One turn moves every row onto another: examples first, then more rows asked:
Sut: [-24.4 -27.4   2.2  13.0  -1.7  23.6  12.7  32.6   4.8  24.7 -13.7  18.8
  13.3   0.5  -5.9  12.9  -6.8  28.4   5.5  14.5   0.8   6.5]
Foru: [ -7.2 -11.6  -5.9  -8.6  14.0 -12.4   3.2   1.7 -12.1  23.4 -33.6  46.2
 -18.2 -28.0   0.6   0.0  26.0  -0.3  20.4 -15.2  17.3   1.6]
Nutat: [-27.2 -32.0  -7.8 -19.5  -6.4   2.0   3.9   4.8 -30.6   9.3 -24.9   7.4
   1.3   9.6  33.0   8.5  -0.6  27.7  10.5 -13.8  10.1   1.9]
vazek: [ 20.4 -27.9 -14.5  -7.3  -7.4  13.7  37.7 -20.6 -14.9   5.2 -22.7  14.5
  -4.6   2.1  14.6  12.6  -8.0  10.5  28.2   9.6 -13.5   0.2]
fiba: [  2.4 -17.3  -8.4 -13.3   3.4   2.0 -18.3   0.6 -24.7  22.1 -33.3  15.9
  -2.3   7.6   0.9  20.3 -12.2  33.6 -10.9 -17.5  -8.9  24.0]
Lutum: [-13.6 -18.8  10.3   2.7  12.7   0.7   5.3  16.4  12.2 -17.3 -23.9   6.6
 -15.1   7.5  -7.7  10.1   9.2  -8.1 -11.3  15.7 -12.9  11.6]
fon: [  6.5 -35.4 -17.0  16.6   5.2  -0.4   4.6   0.5  26.3  51.9 -24.1   5.1
   2.3  10.5  31.1  -3.0   1.5  -4.2  11.2  -4.3  -0.7   3.7]
bukun: [-10.6 -35.5 -20.0 -16.7   3.2   6.7   5.7   0.4  -6.1  -4.5 -21.0   7.8
  17.8  -2.2 -18.3 -22.5   9.7 -21.0  26.5 -11.2 -11.4  13.9]
taruk: [-15.1 -37.9  -8.7  11.7   9.3  10.7   4.2  -4.5  17.0  25.4 -39.7  -9.9
 -29.5  -2.1  -9.2 -16.2 -23.6 -16.2  -1.1  -8.4   4.8   5.8]
Sanin: [ -0.2 -19.9  -6.1 -21.4  13.3 -22.1  -9.2  11.5 -13.1  34.8 -38.9  39.8
 -10.1 -10.6  -3.0  -1.2  23.1   4.5   6.6  -6.5  -1.2  13.2]
pomu: [  8.5  -3.4  -3.6  -8.3  12.1  -0.3   5.3  -2.1  -3.3  -8.0 -17.0  13.2
 -14.0   3.2 -19.0  33.9  -9.5  19.4 -11.2 -25.0  -5.3  22.5]
nika: [ 27.4 -26.0 -16.0   6.5   7.9   8.9   6.3 -18.7 -23.6  26.9 -15.7  24.6
  20.3 -29.1   0.6   5.9   0.5 -10.6   1.7  -4.6   0.5  21.6]
Pizan: [ -3.5 -19.6 -23.6 -19.2   2.7  -0.1  12.1  -1.9 -16.9 -30.3 -19.3   4.9
  -2.8  11.4  14.0   0.4  -3.8  14.0  22.5 -23.8   7.5   0.6]
feped: [ -8.1 -25.3  -3.2  32.4  -5.0  20.4   4.6  11.4  -9.9 -11.9 -22.7  16.5
   4.0 -15.6 -10.1  11.3  12.0  -7.1  14.5   8.3   7.4 -24.9]
ran: [ 12.8 -27.7 -15.0  18.4   5.6   5.6   9.8   8.2  43.1  23.8 -32.5   3.1
  -4.5   9.7  14.1  -3.2   4.5  -3.7  -5.7  -7.8   6.1  -9.7]
keni: [ 15.3 -12.1   0.7  33.0  -0.6   9.5 -18.3  -8.8 -10.4  -0.5 -34.3   8.5
 -11.2  -3.7 -15.8  25.4  -4.0  -5.2 -11.1 -21.5  -6.7   9.4]
pizu: [-13.7 -19.7 -21.2   1.7   1.5  -4.4  19.8   1.5  10.9  22.1 -27.2  15.0
 -20.2  19.5  14.5  45.1  -4.7 -28.5   5.4 -13.7 -17.3   0.1]
Rubag: [-14.8 -13.0 -23.5  -3.4 -13.6  20.5  15.0   4.2  12.0  17.1  -0.7  14.4
  -7.0   0.8 -23.1  32.0 -17.8  -4.8  23.9 -33.1  -6.0  14.7]
Nim: [-23.9 -22.6   0.6 -10.4  28.8   7.4   0.5 -24.1 -10.5  32.8 -28.6  13.9
 -28.5 -21.1 -13.7  -4.9   6.9 -11.1   7.6 -15.3   8.3  15.2]
Sigu: [ -9.8 -11.8 -28.7  19.6   1.3   7.9  -8.1   8.4 -10.2  14.3  -7.9  25.2
   0.0 -14.5  35.1  23.7  -9.6 -13.5   5.9 -15.9  23.2  -5.3]
Niz: [ 12.9 -22.3  -0.9  19.0  14.3   6.5  18.6 -26.1 -18.0   8.4 -40.4  19.0
 -11.2   4.6   2.8  25.6  23.3  -7.0  27.6  -4.3 -23.2  -7.8]
dedi: [ -8.3 -18.7  -5.2  16.5 -13.8  35.2  15.7   5.4   5.2   3.1   9.3  19.8
  -7.3 -15.5   4.2  13.0 -17.4   9.3  14.5  11.5   8.8  -1.6]
genim: [  1.9 -33.9 -15.5 -12.0   1.3 -14.8  12.7  16.5  -2.5  28.8 -26.7  14.6
  17.0  -9.3  24.0  -2.5  26.3   4.7  -5.5 -10.8  22.5 -13.3]
tigu: [-27.7 -36.4  -4.2  15.0  13.7   6.9  -0.6  18.4   4.6  44.7 -28.7   2.4
 -23.8  -1.5  -0.5  -0.3 -20.9 -11.2 -13.0   5.2   9.0  10.5]
zov: [-26.3 -26.0 -10.5  10.4   7.5   3.4   1.5  -9.3 -26.8 -16.8 -29.8  -0.4
  -4.9   5.3   1.1  14.8   4.6 -16.0  17.4 -42.2  10.3 -12.7]
bala: [ 10.8 -21.3 -19.3  -4.7  -2.4 -14.1  27.5   8.0  15.7  27.0 -36.7  28.9
   6.5 -13.2   9.9  12.4  25.1  -4.4  -3.1 -20.1  19.3 -21.2]
seda: [ -6.8 -25.8 -22.4  16.3  -9.0  23.2   5.7 -17.3   6.6  19.1 -21.5   7.0
  11.2  -0.6 -20.2  23.8  14.6 -23.8  23.6 -31.2 -16.7 -10.9]
Zedi: [-44.9 -23.7  -7.6 -20.2  33.4   1.2  -8.2  -0.1  -0.1  38.3 -22.8  11.2
 -15.7  -1.5 -10.0   1.9  14.5  -7.6  11.3 -13.4   0.7  16.2]
ribak: [-27.3 -23.2 -24.4 -15.4   1.4  22.0  -1.2   8.5   7.8  31.5 -17.2   7.4
  20.6   7.6 -19.1  16.2 -10.5  19.9  11.8 -27.0 -12.0  18.8]
kanot: [ -9.8 -34.7   2.4  -4.9  -9.0  10.9  27.1   1.1  -5.2  35.9 -22.4  19.9
  -0.3  16.3  25.6  20.1   5.6  20.9  30.8   6.2 -19.2  10.5]

fon goes to Zedi
keni goes to Niz
Rubag goes to Pizan
And these:
Sigu goes to Lutum
ribak goes to Nutat
taruk goes to Foru

